In the rows, zero is written as 128.
Y: rows in 4 groups, each row roughly a mix of its group's directions (one row in no group):
Y (93 x 10):
[[152 113 161 138 152 174 128 121 104 111]
 [125  97 136 140 113 102 156 154  83 125]
 [123 153 117 170 123  89 161 120 111 127]
 [139 133 136 114 178  90 161 137 128 130]
 [138 144  97 162 165 151 103 147 114 121]
 [155 157  99 105 142 171 108 116 123 126]
 [ 89  92 150 138 120  97 112 149 108 129]
 [147 178 136 105 144 123 119  89 134 113]
 [134 119 125 140 117 141 119 147 149  64]
 [111 112 102 157 122 151 126 150 132  79]
 [139 160  76 133 108 141 105 122 140 110]
 [ 93 121 119 133  91 124 110 126 115 176]
 [ 74 137 106 154 124 146 117 138 156 139]
 [119 161 109 116 131 148 113 131 130  72]
 [169 156 117 108 134 140 128 156 168 123]
 [151 111 147 149 143 165 110 122 103  92]
 [126 150 111 126 140 159 100 102 175 120]
 [162 140 153 109 111 138 155 162  96 124]
 [151 111 158 140 153 147 109 105  86 120]
 [100 122 135 103  91  87 122 130 159 129]
 [ 84 117 110 144 112 103 119 148 110 163]
 [151 137 160 107 126  87 124  95 115 107]
 [144 137  92 132 119 131  86 133 110  86]
 [117 131 114 138 121 112  80 121 105  84]
 [162 169 127 103 107 131 160 112 106 128]
 [183 116 152 102 136 113 135 131 103 116]
 [175 165 101 110 111 128 127 113 146 118]
 [159 133 135 116 131  97  99  85 119 103]
 [110  94 144  90 100 133 130 100 153 140]
 [172 118 144 109 123 106 136 100  90 116]
 [117 124 128 149 135 156 108 118 180 159]
 [143 180 146 128 143  88 131 122 132 107]
 [ 91 173 144 118 121 144 119 138 102 102]
 [128 132 174 138 147  94 119 165 134 109]
 [147 159 118 134 150 114 106 179 136 111]
 [131 142 116 172 164 121 109 164 118 114]
 [ 83 109 174 136 141 103 131 119 122 136]
 [151 162 108 116 129 143 122 154 176 124]
 [ 95 135 172 124 134 101 147 108 153 147]
 [140 134 129 146 172 156  92 155 117 115]
 [173 149 125 106 132 116 100 141 136  90]
 [148 126 149 114 133 104 138 164 132 179]
 [123 162 148 110 136 138 108  92 150 165]
 [166 149 102  94 144 119 121 152 147 103]
 [127 119 136 146 126 195 136 144 117 137]
 [157 153  95 133 150  94 115  99 110 125]
 [123 106 162 115 157  79 133 133 120 110]
 [128 122  99 140 110 124 101 101  83 100]
 [105  89 131 174 119 146 129 109 143 148]
 [137 175 130  84 135 120 123 134 106 101]
 [ 88 104 146 127  93 151 132 157 142 143]
 [144 147  99 148 111 185 120 123 129 125]
 [116 109 105 156 125 156 117  87 145  99]
 [106 135 139 129 126 136 169 118 160 173]
 [130 122 162 121 122  99 147 137  99 175]
 [143 159  91 119 140 109 153 138 165 110]
 [115 107 153 133  89 163  98 114 112 143]
 [ 95 165 147 130 125 151 116 173 134 126]
 [168 160 118 107 131 137 130 151 170 123]
 [130 160 116 124 101 107 135  72 133 130]
 [163 149 135  85 138  97 135 154 118 141]
 [144 118 147 145 142 155 105 104  80 142]
 [ 94 127 181 126 140  93 128 118 140 128]
 [143 129 137 115 163  80 143 131 139  93]
 [150 170  91 100 130 123 107 137 153 122]
 [149 164 108 161 137 131 152 128  88 125]
 [124 109 174 102 108 145 135 133 161 103]
 [111 122 133 137 113 179 135 138 116 173]
 [138  99 169 140 154 157 127 135 104 103]
 [147 110 101 136 132 125 135 183 138  98]
 [136 142 106 163 170 152 101 140 112 120]
 [163  94 130 122 128 130 138 118  73 126]
 [123 165 127 162 149  87 136 103 125 116]
 [131 114 143 110 159 169  84 129 136 121]
 [127 107 129 114 151 154  82 161 149 122]
 [150 132 125 120 145 134 112 120 180 168]
 [135 160  91 110 132 107 102 141 166 122]
 [130 137 124  90  87 109 156  98 143 138]
 [142 150 126  90 129  90 146 113 165 126]
 [144 139 121 123 143 139 113 158 183 152]
 [112  92 150  89 103 137 129 101 150 139]
 [139 108 172 105 126 120 125 121 148  83]
 [136 156 110 100 132 102 159 133 172 128]
 [141 117  75 142 112 158 120 127  96 122]
 [132 149 148 100 124 100 143 154  81 125]
 [137 134 142 118 114 113 167  79 125 157]
 [118  90 100 134 136 175 102 139 129 141]
 [104 149 146 112 124 101  90 123 168 122]
 [121 127 185 135 156 103 112 138 135 107]
 [127 125 115  86 107 149 130  79 144 140]
 [148  95 139 138 130 107 141 141 141 182]
 [126 150 114 148 104  78 166 132 126 129]
 [117 116 135 154 130 144 124 173 164 159]]

the three rows of each list that fit no group, in list order (the others fit one group, some only roughly):
  z117: [132 147  93 169 129 116 153 102 100 134]
  z404: [ 96 131 147 143 114 141 131  74 106 142]
  z924: [118 174 103 131 111 117 101 118 156 103]
  z885: [101 101 126 172 118 142 129 168 144 128]
  z348: [ 93 121 139 151 113 136 142 181 112 121]
  z326: [151 142 111 117 109 153 115 140 168 168]
  z983: [150 107 182 113 137 141 115 103 115 109]
  z758: [154 142 125  97 109 144 117 145 179 117]
  z724: [124 143 118 144 131 145  75 133 115  87]
  z424: [ 94 131 106 133 137 113 165 170 139 146]
  z514: [184 116 119 110 137 147 131 161 111 121]
 => z326; z758; z724
  z138: [114 111 134 147 121 136 128  61 121 138]
  z269: [149 149 125 144 113 107 157 176 104 125]
  z390: [137 133 109  96 109 121 108 177 157 133]
  z80: [104 119 113 148 158  96 145 171 113 124]
  z458: [112 106 161 129 139  94 105 120  96 100]
  z478: [154 145 105 133 163 100 137 130 140  86]
  z685: [ 97 116 119 126 143  70 128 156 126 135]
  z574: [148 154 132 140 158 157 133  89  95 123]
  z457: [164 125 120 111 133 107 136 186 133 125]
  z729: [136 123 149 121 145 164 117  92 108  88]
  z327: [130 123 162 123 169 161 121 155 156 130]
  z24: [143 145 153 109 162 160  93 112 118 112]
  z131: [128 139 131 137 132  98 156 138  81  90]
 => z729; z327; z131
  z315: [ 97 132 146 142 106 124 144 146  77 107]
  z260: [157 130 118 113 141 118 131 186 153 135]
  z662: [114 105 119 121  92 174 105 152 139 123]
  z865: [145 148  93 153 130 163 116 111 101 153]
  z63: [134 130 160  93 109 113 117  88 130 160]
  z313: [155 167 139 101 128 102 118 162 146 114]
  z814: [137 115 169 127 128 182 122 110 109 132]
  z834: [157 114 118 117 120  88 134 153 122  84]
  z60: [130 126 138 115 135 127 142 145 160 189]
  z761: [104 137 109 110  81 114 128 136 170 132]
 => z662; z834; z60
  z137: [121 111  67 144 120 153 121 142 130 145]
  z839: [118 153 118 116 133 144 105  73 144 106]
  z82: [146 134 175 130 161 151 119 138  96 116]
  z200: [112 101 144 171 122 115 159 136  94 135]
  z196: [142 161 100 120 128 140 104 157 167 109]
  z305: [166 109 159 119 120 172 115 129 107 138]
  z154: [152 116 162 110 138 173 123 145  98 123]
  z866: [111  83 129 143 112 122 155 147 145 165]
  z693: [148 169  98 102 121 104 119 148 157 122]
  z311: [109 138 129 134 113 136 139 145 188 156]
  z100: [125 129  97 175 143 144 143 107  93 129]
 => z305; z866; z311
  z878: [135 109 126 144 124 119 141 196 125 128]
  z153: [116 143 102 167 149 164 115 118 123  97]
  z890: [120 117 119 136 115 118 144 164  85  88]
  z341: [150 152 121 101 148 114 163 130 167 109]
  z963: [106  82 148 156 109 139 102 110 118 143]
  z459: [101 116 145 126 151 114 168 157 121 164]
  z349: [109 111 129 154 172 144  86 129 137 117]
  z122: [ 95 110 127 140  86 123  93 118 109 150]
  z596: [100 131 102 133 129  68 124 139 122 144]
  z587: [129 112 130 134 124 128 128  56 130 136]
  z650: [130 142 118 122 166 138  76 136 155 114]
  z284: [164 112  98 157 132 170 113 117 129 116]
 => z153; z963; z284
  z667: [103 102 135 135 106 126 104 161  83 136]
  z205: [125 101 124 159 123 134 136 189 131 124]
  z78: [176 131 153  99 146 115 121 156 135 108]
  z555: [113 107 173 166 132 107 145 141 105 121]
  z495: [ 88 101 124 149  93 118 106 153 111 132]
  z573: [101 163  99 140 102 123 123  90 150 132]
  z523: [167 123 133 113 127 104 115 112  91  91]
  z802: [122 127 151 112 103 170 122 109 127 172]
  z821: [151 162 148 137 151 145 139  98  90 118]
  z844: [ 95 126 119 148 104 115 134  75 109 133]
  z385: [106 133 105 138  92 168 136 155 153 140]
  z500: [ 96 126 151 122 122 150  89  94 151 144]
  z484: [133 129 163 141 142 154 134  98 104  86]
 => z667; z500; z484
  z155: [140 178  90 137 145 135 129  95 124 128]
  z718: [126 145 127 100  88 124 114  89 139 161]
  z524: [178 129  98  95 142 112 126 117 150 122]
  z218: [134  84 129 146 120 102 157 129  86 125]
  z151: [128 105 147 110  94 148 167 106 104 143]
  z930: [139 149 171 133 162 156 145 129 131  99]
  z705: [129 151 154 117 139 155 131 155 176 146]
  z931: [113 110  96 156 143 123 104 174 143 128]
  z972: [123 113  98  98  89 139 140  96 137 153]
  z986: [140 129 141 153 180 111 116 163 118 116]
 => z930; z705; z986
  z534: [121 106 141 141 147 121 136 165 136  75]
  z330: [ 95 116 147 151 155  97 111 104 156 120]
  z109: [123 141 111 148 136 186 130 103 108 142]
  z415: [128  84 139 151 119 111 147  97 110 158]
  z700: [135 140  97 156 140 156 149 157 145  94]
  z177: [165 149 147  95 132 143 136  86 140 136]
  z942: [126 117 129 150 176  92 123 134  93 118]
  z217: [147 155 156 110 171 116 143 123 139  96]
  z223: [133 142  95  87 133 142  97 111 161 130]
  z808: [135 128 122 146 145 143  94  97 140  79]
 => z109; z217; z808
  z322: [125 130 153 149 182 133 118 128  91 119]
  z21: [169 127 125 104 143 106 130 147 158 165]
  z454: [116 136 142 118 123 121 112 189 152 150]
  z551: [137 145 154  99 126 103 134 108  86 157]
  z335: [ 81 133 113 134 135 153 102 124 168 136]
  z817: [163 102 110 117 126  95 153 146 100 109]
  z747: [ 93 131 103 128  77 122 119 137 147 150]
  z3: [113  81 120 177 114 138 142 137 117 128]
  z964: [132 117 111 131 143 168 136 180 146 143]
  z139: [ 96 148 139 125 120 139 122  78  97 111]
 => z322; z454; z335
  z934: [142 129 103 127 106 147 169  95 129 162]
  z394: [105  96 117 131 103  96 128 164 157 136]
  z259: [105 120 124 152 166 123 143 155  95 157]
  z835: [ 91 118 140 166 119 151 131 169 139 133]
  z190: [147 145 120 114 112 168 145 131 171 104]
  z192: [130 148 137 119 132 130 127 198 138 134]
  z951: [125 142 124 142 139 156 112 166 178 132]
  z537: [151 131 143 124 126 193 141 126 143 115]
  z238: [141 154 181 108 142 102 113 128 146 134]
  z654: [141 116 154 132 153 127 155 177 103 142]
  z7: [119 115  93 113  79 114 152 127 143 148]
  z715: [122 125  80 157 118 146 150 103 106 145]
  z644: [118 134  97 128  95 129 163  86 123 148]
  z894: [109  86 169 142 151 155 113 119 123 129]
  z642: [129 126 166 135 133  88  99 148  95 116]
 => z238; z654; z642
  z94: [149 142 149  92 112 143 126  86 142 155]
  z746: [146 121  94 127 141 143 111  94 170 107]
  z873: [115 113  85 130  97 161 121  97 119 116]
  z334: [110 126 104 147 122 155 119 127 125  69]
  z295: [187 145 127 100 133 136 139 142 152 128]
  z468: [153 144 102 128  98 179 127 135 130 150]
  z659: [131 148 140  99 145 143 121  69 138 124]
  z72: [116 110 142 132 127 134 173 113 125 179]
  z70: [118 125 169 131 136  91 113 172 121 136]
  z297: [135 141 156 100 127 103 135  97  98 163]
  z185: [140 152 126 110 109 130 157  76 105 136]
 => z873; z468; z70
